These are runs of 8 systems, one row a step. Runs of the same system follow the same rule from any start.
D, run 1:
[[241,-112,93,-223,178,-112,-2,207,-149,182,-95,47,-156,-99,194,91,-114,-134],
[-57,-158,341,-24,-14,-61,324,134,-117,-19,132,70,-106,-50,-28,66,34,238],
[-162,-116,3,122,-154,-50,217,-282,63,-102,18,-36,-252,201,-56,-148,18,-59],
[-53,-162,-121,-90,-160,148,-274,-143,-190,147,-211,-15,-99,117,-23,-62,-221,-109],
[5,-117,4,-34,89,222,-141,100,-191,0,37,-20,216,39,7,12,80,370],
[-103,57,-105,97,295,-121,87,-87,114,-55,35,3,52,198,77,-109,369,26],
[-136,73,-37,1,-1,-234,-162,-6,-49,246,-248,173,-3,27,9,75,-20,-300],
[-87,49,86,97,-209,30,14,218,-59,58,5,132,279,-145,-120,137,-154,219],
[5,111,-167,191,1,31,218,-45,337,-199,153,-137,117,84,-86,-152,89,35],
[158,27,-150,-90,24,-25,-197,-25,133,109,-182,-84,-102,-34,43,-13,-42,-466]]
A, run 2:
[[195,-244,-15,3,205,87,143,255,-187,-110,256,-8,61,75,232,-1,47,439],
[51,-136,-59,-161,162,-176,15,139,108,-126,255,75,28,311,-181,105,202,-407],
[10,121,356,-138,-174,-64,-184,-139,-270,43,-186,125,2,-215,-162,237,-62,-301],
[69,-58,231,176,-83,39,376,-164,-240,-201,59,-45,-72,-70,95,-101,-165,403],
[124,-175,-280,-76,87,96,111,-135,254,-233,131,-193,-43,410,-162,-154,14,-197],
[83,-21,91,-307,53,167,-414,-95,-89,215,-382,-78,-13,-102,-89,175,81,-286],
[-6,-109,304,142,135,-86,253,11,-337,124,-104,60,-130,-162,319,-19,113,435],
[-98,-154,-272,198,82,-236,300,-40,129,-135,179,46,-97,456,-56,-240,22,-187],
[-119,57,-48,-133,-222,106,-401,-143,37,186,-349,15,96,-3,-340,106,-91,-425],
[-19,-24,240,239,-77,159,89,-23,-237,117,-210,-40,70,-346,219,60,77,567]]
W, run 3:
[[67,488,-219,21,172,-141,41,-551,233,-399,-66,-108,219,297,-189,-213,23,-296],
[-138,424,-370,-128,92,-111,-310,-269,14,184,-443,125,249,146,111,-67,-346,144],
[44,207,-82,-177,304,-95,145,191,115,122,-60,84,102,-74,401,121,-67,701],
[165,-194,-155,-130,175,-209,310,219,451,45,40,26,-52,191,130,401,272,-16],
[-335,-185,47,-57,-283,-171,-121,157,58,415,-182,234,-126,40,-149,267,40,-282],
[-267,4,378,154,-378,68,108,179,-154,40,234,144,-23,-308,-90,51,-67,325],
[242,-193,-49,69,-251,216,144,37,137,-415,420,-166,64,92,-186,89,-2,-84],
[34,-113,-145,-212,-91,191,-549,-88,-163,59,-63,-53,-39,109,-149,-54,-85,-478],
[-50,266,286,-23,136,0,-217,-51,-441,38,54,51,-51,-343,261,-189,22,171],
[321,103,23,115,230,-231,434,-168,46,-414,216,-62,21,125,142,-39,53,-6]]
J, run 4:
[[-160,-194,-29,-26,-250,-67,187,-35,244,225,-209,33,-277,79,-24,129,-90,-45],
[-190,-208,-132,220,-313,135,56,-31,221,134,-61,-88,-135,17,4,8,98,66],
[-156,-171,-224,232,-122,196,-124,137,56,122,80,-81,11,24,10,-227,76,26],
[-188,5,-70,89,72,80,-199,210,-41,144,88,25,124,-24,-86,-242,129,-43],
[-127,212,39,113,138,-116,-58,98,-11,-15,120,94,199,-46,-59,-105,194,-52],
[24,298,-29,73,63,-180,5,-38,10,-166,139,93,175,-6,11,-28,-10,-81],
[71,241,5,-128,-32,-78,-19,-28,44,-119,86,59,94,-36,-33,65,-218,13],
[112,100,90,-212,-7,20,91,9,105,-83,72,-12,-24,-80,25,123,-95,126],
[145,-65,78,-132,17,-2,99,-8,42,-55,87,-62,-207,-51,140,63,-15,12],
[-19,-127,98,-90,-83,-8,17,-51,-79,47,6,-1,-262,-7,70,-18,-76,-73]]
E, run 5:
[[-171,248,8,138,18,20,-16,70,248,102,83,-30,-15,-281,181,-74,242,170],
[-112,107,-262,263,-139,-118,65,110,133,-46,269,71,2,22,124,-186,-153,-32],
[-201,141,13,-215,-139,-9,-110,133,41,-3,204,143,6,39,-212,-67,-257,-75],
[-65,170,195,-99,-78,97,-1,86,144,-81,205,-12,33,-233,-52,111,165,137],
[114,29,-125,165,-159,7,20,-1,84,-209,290,-38,-13,-59,177,52,35,-42],
[13,-14,-3,-174,-119,-55,-159,28,-198,-58,184,123,-92,70,18,45,-245,-159],
[-8,30,325,-230,68,-14,63,3,-120,-62,118,47,-85,-101,6,123,95,151],
[114,-11,6,73,7,-29,136,-222,71,-223,118,-73,-112,61,184,80,197,70],
[-28,-44,-117,-86,-130,-79,-151,-202,-196,-39,-33,102,-94,188,115,78,-180,-70],
[-109,-65,195,-196,102,22,-13,20,-215,82,-73,94,17,27,-6,80,20,279]]
L, run 6:
[[258,649,217,37,344,-101,40,-171,77,-29,-366,-151,281,-476,-2,-138,13,-122],
[298,496,215,-38,52,-100,339,11,304,-22,-140,-110,-33,-548,215,57,-251,202],
[327,154,21,-203,28,-10,414,164,442,-122,195,-176,-277,-238,142,-103,-371,75],
[94,-110,-24,-384,-85,23,131,172,446,120,95,-124,-473,-75,-32,-33,-238,-300],
[-252,-247,169,-182,-251,-38,43,230,110,232,217,89,-506,-101,27,63,22,-189],
[-381,-197,89,78,-195,-43,22,20,-129,-1,402,113,-377,122,-29,-266,75,-110],
[-432,16,-43,-68,-131,95,-291,-302,-151,12,77,53,-173,233,-153,-295,9,-126],
[-413,151,52,-125,-63,90,-386,-213,-170,83,-15,129,30,42,26,28,181,237],
[-129,252,-75,28,190,-49,-171,-94,-111,-157,228,119,202,87,208,-4,254,293],
[63,370,-241,-70,201,-180,-161,-174,78,-172,-14,85,262,188,57,33,6,-100]]
E, run 7:
[[-550,121,16,314,32,-302,231,-228,-304,-81,94,271,121,401,-240,-476,-75,170],
[-324,363,-60,-124,5,115,-95,-299,159,-232,-52,23,504,294,-531,-83,10,254],
[44,314,-308,107,-57,196,-408,54,219,-37,-73,-14,596,-99,6,287,199,210],
[211,-2,-349,176,94,-123,-176,603,19,97,189,169,397,-53,213,175,-29,-46],
[85,-63,29,-152,121,-300,159,509,161,71,253,193,45,60,-148,154,-17,-390],
[37,32,325,-48,-255,-205,277,20,255,-62,51,59,-132,-190,-208,331,76,-348],
[246,-131,202,164,-457,86,245,-130,-3,-191,3,-104,-126,-218,-40,221,-216,-60],
[326,-308,65,-161,-147,307,-9,-54,-218,-141,33,-193,-191,-16,1,-40,-289,-17],
[155,-182,173,-302,200,208,-201,-133,-240,23,-51,-177,-325,-47,154,-102,127,-73],
[-29,4,143,72,245,-104,9,-286,-266,44,-117,-17,-291,-30,346,-177,267,12]]
A, run 8:
[[60,261,15,368,61,-47,130,-619,146,-239,-188,-246,-116,-72,78,-285,322,-302],
[156,141,-290,10,258,66,-200,-209,-161,194,-492,-151,21,22,128,-456,-390,-106],
[-202,-81,-10,-177,388,67,150,175,157,386,-357,-43,35,82,-70,-206,50,480],
[-247,91,-140,202,129,-315,209,-43,427,181,-125,87,-96,70,207,104,465,-37],
[-123,181,-266,291,-246,-266,-183,-13,8,267,-208,192,-36,-119,201,2,-260,-299],
[-220,-29,-67,178,-261,138,27,312,0,250,-40,86,138,-153,-66,-133,-379,396],
[-113,-18,-203,196,-96,138,95,220,454,-74,314,-86,129,-10,-31,14,294,181],
[137,222,-184,74,-21,-29,-380,133,120,-12,140,18,145,-196,137,89,140,-400],
[68,194,192,-62,56,-21,-67,320,-285,72,104,113,129,-335,76,-91,-271,141],
[-59,119,114,-79,89,-84,379,132,226,-245,388,14,24,51,-138,-124,-1,211]]
H, run 9:
[[223,-31,188,-225,403,39,289,-300,-20,-261,4,-179,-128,142,171,-3,263,368],
[232,-52,-166,-219,171,-318,107,-188,75,-63,-18,31,-368,248,341,128,-48,-318],
[-180,-4,101,-306,-81,-184,36,179,-83,357,-77,228,-351,-126,206,45,-417,144],
[-379,-342,96,26,-148,112,245,-81,9,105,1,17,-206,209,-7,10,150,525],
[-169,-251,-363,34,-231,28,-236,-231,119,-4,-38,10,-108,432,-50,135,136,-298],
[-192,62,-100,-141,-178,71,-574,278,-161,326,-21,187,99,-161,23,95,-150,-102],
[-214,-128,133,217,59,147,-5,229,-235,-17,177,70,320,-13,-104,-55,314,472],
[89,-4,-208,236,59,-168,40,-173,49,-310,65,34,356,385,-219,111,262,-361],
[138,422,39,-127,-65,-190,-265,112,8,112,-181,163,240,-320,-26,262,-248,-320],
[144,18,308,148,51,148,278,186,-97,-56,-13,-69,205,-369,86,76,77,584]]
B, run 10:
[[-288,-247,-157,6,-60,174,-245,405,14,554,-230,73,27,-81,16,-63,-29,227],
[-239,-295,145,169,140,0,250,354,63,170,182,38,-41,19,13,-51,466,265],
[-136,-208,-82,377,-168,-30,179,-15,196,-70,143,-84,-96,141,-198,-178,280,-370],
[-308,193,180,160,-334,114,-143,-190,22,26,-98,-15,102,-153,-396,-170,-35,-190],
[11,286,223,11,163,164,127,-51,32,-207,75,-136,273,-191,-171,-158,108,336],
[386,156,-208,75,293,-13,51,90,202,-203,112,-191,162,-30,32,-196,48,-271],
[29,292,-2,16,-78,-178,-196,144,19,201,-110,111,-7,-329,80,4,-243,-359],
[-14,188,297,-68,13,-192,350,87,-27,44,15,113,-105,-249,174,77,-176,361],
[265,-160,-143,-91,89,-14,369,-65,295,-158,61,-199,-265,135,134,-67,-120,-19],
[-86,-50,-168,-133,-274,159,-369,-86,97,235,-151,-67,-297,-92,85,-26,-169,-270]]
J, run 11:
[[238,247,153,214,41,-78,-198,-265,-275,-78,-165,-28,51,-325,325,131,202,-178],
[107,68,10,65,90,-181,205,-21,-344,53,-190,139,87,34,127,-122,-485,235],
[86,-15,-36,-328,262,-42,234,-78,278,39,-285,-78,2,267,-203,13,-113,12],
[100,-9,-22,-14,-104,32,-111,-143,230,134,-275,-91,-138,-161,187,293,235,-150],
[-48,-175,-74,306,-215,-34,77,140,-129,212,-89,69,-71,-154,277,36,-157,213],
[-112,-204,-178,23,92,-1,217,211,134,110,7,-17,4,236,-158,-249,-123,48],
[-107,42,-64,-19,-26,67,-189,6,257,84,-42,-71,9,-25,-144,4,264,-316],
[-111,153,60,299,-182,-18,-111,40,-86,45,63,89,127,-275,117,34,93,79],
[19,83,-106,113,114,-63,192,148,-23,-103,174,24,152,85,-25,-262,-171,148],
[69,165,-43,-263,139,3,-108,14,189,-40,51,-55,25,48,-149,-67,-34,-246]]
B, run 12:
[[98,-197,-84,-1,-194,87,-159,156,-52,12,172,38,-79,-77,352,336,73,195],
[-20,-353,-106,16,-153,1,18,205,-207,-12,265,109,-124,219,10,-40,-200,5],
[-139,-257,189,-261,-61,51,-79,-40,-143,35,2,55,-173,190,-237,43,45,-188],
[-55,-89,222,11,-53,80,-97,-286,-231,-119,-29,-22,-46,24,9,145,318,41],
[74,-62,-101,208,34,40,-40,-211,-277,-179,-12,-30,152,176,18,-124,-10,26],
[4,32,-78,-84,174,-41,-152,-24,-162,82,-211,56,195,169,-157,-97,-114,-140],
[7,85,106,-29,184,-124,-35,15,-71,109,-198,94,146,-51,51,197,197,68],
[120,-58,-98,261,33,-139,203,29,31,-21,-63,30,122,50,131,105,69,86],
[15,-95,-141,87,-138,-7,51,84,99,114,-167,-10,72,76,-145,-6,-207,-117],
[-73,-65,132,-86,-63,130,-23,112,47,158,-139,-18,42,-138,-107,94,52,116]]
W, run 13:
[[-246,-231,-131,89,19,-170,-305,434,-217,201,397,276,-37,104,276,141,337,-36],
[-275,9,333,-108,54,-228,112,286,-151,-82,485,264,9,93,-271,-30,154,-109],
[-79,250,256,-85,-216,-37,-6,-158,50,-336,177,83,267,8,-499,183,53,-245],
[158,201,-63,-8,-300,92,-328,-136,-183,-203,-33,66,338,-59,-128,224,-305,-88],
[358,-3,-12,-241,105,88,-156,121,-310,-104,57,21,95,-52,198,96,-334,124],
[388,-91,164,-302,318,-92,80,-10,-116,-70,-46,-67,-178,-20,195,151,74,-130],
[69,-38,214,12,39,-268,129,-253,-154,63,-286,64,-240,-17,115,147,88,-268],
[-113,-91,179,170,-184,-104,266,-262,-210,41,-223,55,-156,12,33,-33,-165,141],
[6,-247,-4,34,-97,217,193,-218,3,-84,-99,-158,-82,172,-62,-43,-40,300],
[-26,-267,-153,35,44,253,-175,-115,-8,78,-164,-157,-11,166,23,-39,249,50]]
L, run 14:
[[237,124,-61,-79,-196,-65,343,-208,202,-453,139,-27,180,247,-289,140,-377,-17],
[265,-200,-54,-262,-345,283,-106,-122,272,-128,-128,-178,-30,28,-177,454,-99,-134],
[260,-419,74,-18,-208,112,-110,256,-213,8,181,26,-122,-110,234,390,68,-16],
[227,-362,58,71,141,-103,83,49,-422,-146,178,20,-140,227,25,-126,-12,-318],
[-55,-196,186,-37,-9,-41,5,-385,-244,66,-372,-30,-191,180,-174,-39,45,-302],
[-172,-152,213,179,-165,58,87,-267,-235,120,-256,17,-156,-70,187,100,159,346],
[4,-117,-216,176,168,94,86,-125,-158,-69,40,-87,-41,198,281,-276,-6,377],
[-3,-28,-299,-182,322,7,-140,-75,64,185,-351,-51,64,296,31,-139,-58,-1],
[-143,-5,24,21,147,-162,50,188,113,297,-263,148,152,-24,81,241,248,198],
[-41,42,-167,429,59,-181,293,189,125,-57,164,61,215,39,69,-103,116,110]]
D, run 15:
[[-51,46,55,209,92,2,23,127,-127,-69,60,46,381,36,-234,-114,126,13],
[51,159,-45,258,74,-77,45,-136,72,-63,-141,-61,191,-21,-133,-101,141,-268],
[190,113,-29,158,-20,-60,-50,52,-66,91,-233,-18,154,-215,33,4,-166,-185],
[186,80,73,122,71,20,225,174,31,-11,-16,-67,133,-225,27,-91,-128,150],
[111,26,44,71,115,-46,278,-60,219,5,-60,-166,-189,-88,40,-182,43,-81],
[33,-112,101,-25,-95,14,-22,-29,-51,194,-164,-68,-282,-197,119,-54,-101,-139],
[-63,-101,136,17,-80,145,47,92,-161,50,91,-22,-130,-141,82,-133,-86,277],
[-179,-7,1,-11,85,72,73,-175,71,-30,71,-98,-178,112,24,-279,122,84],
[-169,8,-9,-126,-9,37,-268,-182,-91,181,-176,10,-156,18,66,-54,61,-115],
[-166,72,59,0,-69,43,-165,42,-165,74,27,109,120,-85,93,71,34,307]]
H, run 16:
[[-191,-309,-184,-104,-165,544,-520,-34,-216,86,131,-181,-132,90,-95,-385,-68,12],
[-265,-64,-53,-113,310,162,-453,36,-299,53,179,-10,65,225,-115,-393,339,-141],
[-290,277,30,179,253,-320,-219,-60,-303,3,140,259,164,103,91,-190,313,-146],
[-186,441,-49,253,7,-335,25,-131,-148,-95,8,279,329,45,94,-2,-80,172],
[23,360,-172,31,-5,-83,95,-147,230,-137,-113,60,349,57,31,188,-95,329],
[235,172,-191,-99,63,40,29,74,411,-103,7,-82,178,-63,127,291,74,139],
[259,-39,-21,-88,0,-5,131,353,267,-50,239,-43,-16,-145,101,209,-1,-40],
[91,-143,207,-74,-127,-30,280,239,118,-85,242,-1,-131,-88,-158,69,-96,-111],
[-16,-108,294,-79,-235,31,159,-143,8,-103,50,-42,-218,-59,-223,57,-52,-196],
[37,-106,196,-64,-209,158,-94,-271,-205,-57,-71,-94,-228,-80,-19,2,-68,-104]]

Name the system that made each run.
run 17:
[[431,-309,-43,-7,-94,222,-45,214,-378,-340,400,-75,76,71,1,-53,-315,-50],
[110,-33,340,-535,310,-16,66,40,-169,-100,-25,-9,34,205,-456,-69,-101,-218]]
  H
run 18:
[[-23,-34,-31,2,285,264,-273,399,233,127,44,-126,408,-123,-153,77,623,35],
[-67,196,-29,481,76,-326,-54,174,95,33,203,135,95,-213,210,31,517,-414]]
  D
run 19:
[[-142,-380,-54,535,-269,13,118,58,-216,179,70,-24,-343,-106,260,-289,11,-69],
[-243,-194,95,-27,-12,91,40,-75,-280,-34,124,-11,-155,240,-346,-510,-213,-119]]
  E
run 20:
[[-113,-194,-102,93,18,-41,525,249,176,71,246,-34,-358,56,187,-370,-285,420],
[-239,-203,-345,-226,96,165,-12,49,412,213,-33,-160,-260,325,-194,-427,-84,-145]]
  L
run 21:
[[-382,81,-106,-219,9,96,-302,-115,91,102,42,20,-48,232,-282,-271,59,-204],
[-288,313,159,-49,84,-38,-199,-136,8,-83,153,106,132,-67,19,87,438,167]]
  B
run 22:
[[251,-86,313,-287,294,49,-330,-37,-781,-176,212,-1,-113,13,5,-269,-66,-343],
[173,63,342,-151,381,-358,-36,-340,-673,-89,-163,156,-186,63,248,-39,56,-257]]
  B
run 23:
[[168,-222,98,-258,26,206,90,-152,-124,-126,-109,-104,8,201,-93,135,-104,281],
[224,-270,-175,-91,131,213,-284,-23,-152,24,-102,-141,8,137,113,68,140,-131]]
  B
run 24:
[[-28,267,86,20,90,175,113,-169,50,7,-43,-161,-147,-297,281,-327,-83,487],
[222,-41,-381,148,164,-35,246,-143,430,-177,66,-209,-114,211,269,-55,198,-12]]
  W
run 25:
[[32,-77,-1,68,-119,549,-300,-436,-217,-239,50,-346,-123,-57,5,-362,62,147],
[-14,124,-138,-8,261,175,-519,-191,-457,-23,42,-66,29,0,294,-392,62,25]]
  E
run 26:
[[-134,-172,186,-125,-383,100,2,-264,-149,-9,-82,53,-216,33,-17,244,-123,180],
[-82,-140,-197,13,-108,142,-11,-180,-79,-154,122,-24,-30,281,141,-38,-72,362]]
  D
run 27:
[[-257,335,-169,77,-268,-78,-221,-240,-54,-32,-40,191,191,26,115,115,-196,265],
[-5,86,-170,-254,186,-18,104,150,137,-138,145,95,303,292,-87,71,-141,401]]
  B
run 28:
[[156,-1,-105,-110,75,107,-258,-15,65,84,-111,-84,-26,-131,347,252,240,92],
[167,-228,-128,66,111,-52,72,365,-129,17,224,52,19,71,203,-14,-52,86]]
  H
run 29:
[[-153,68,-203,390,244,-226,432,-56,256,190,-127,-52,-241,-19,507,-292,164,377],
[-154,54,-589,187,-145,-147,199,-12,528,134,-19,8,-164,238,124,-226,-333,-82]]
  H
run 30:
[[-314,225,53,-485,-191,-137,93,318,357,215,19,314,89,-1,-165,388,-377,436],
[205,-229,-8,-262,-76,140,240,203,474,-239,404,-86,-109,71,85,495,275,263]]
  B
run 31:
[[210,134,-24,-310,194,-137,184,187,259,34,62,-90,-239,-22,-196,-384,-452,-590],
[-198,361,482,-229,-299,5,9,-183,230,152,-175,-18,-290,-505,-177,107,-34,-152]]
  J
run 32:
[[-176,123,43,-101,-66,-70,31,60,95,-245,419,163,155,146,-148,150,113,105],
[-33,212,104,-126,-194,-125,-64,-125,92,-264,235,138,96,25,-102,345,91,-99]]
  H
run 33:
[[-241,-80,-214,622,-88,216,127,-3,150,258,-234,-173,60,-188,173,-329,191,424],
[25,-18,-652,371,2,134,-79,9,385,-6,-22,-198,205,264,-93,-409,-53,-260]]
  H
run 34:
[[-265,118,-72,186,12,104,-178,216,-127,193,97,49,85,-209,174,-311,-33,342],
[-156,170,-92,-79,413,-158,87,180,107,26,180,64,78,141,13,-331,117,74]]
  J
run 35:
[[-48,90,68,36,209,108,119,-425,-58,-193,-76,-161,-32,126,29,-260,172,247],
[-66,85,-107,-85,180,-99,-187,-333,-87,199,-414,8,-150,90,243,-61,60,-53]]
  D
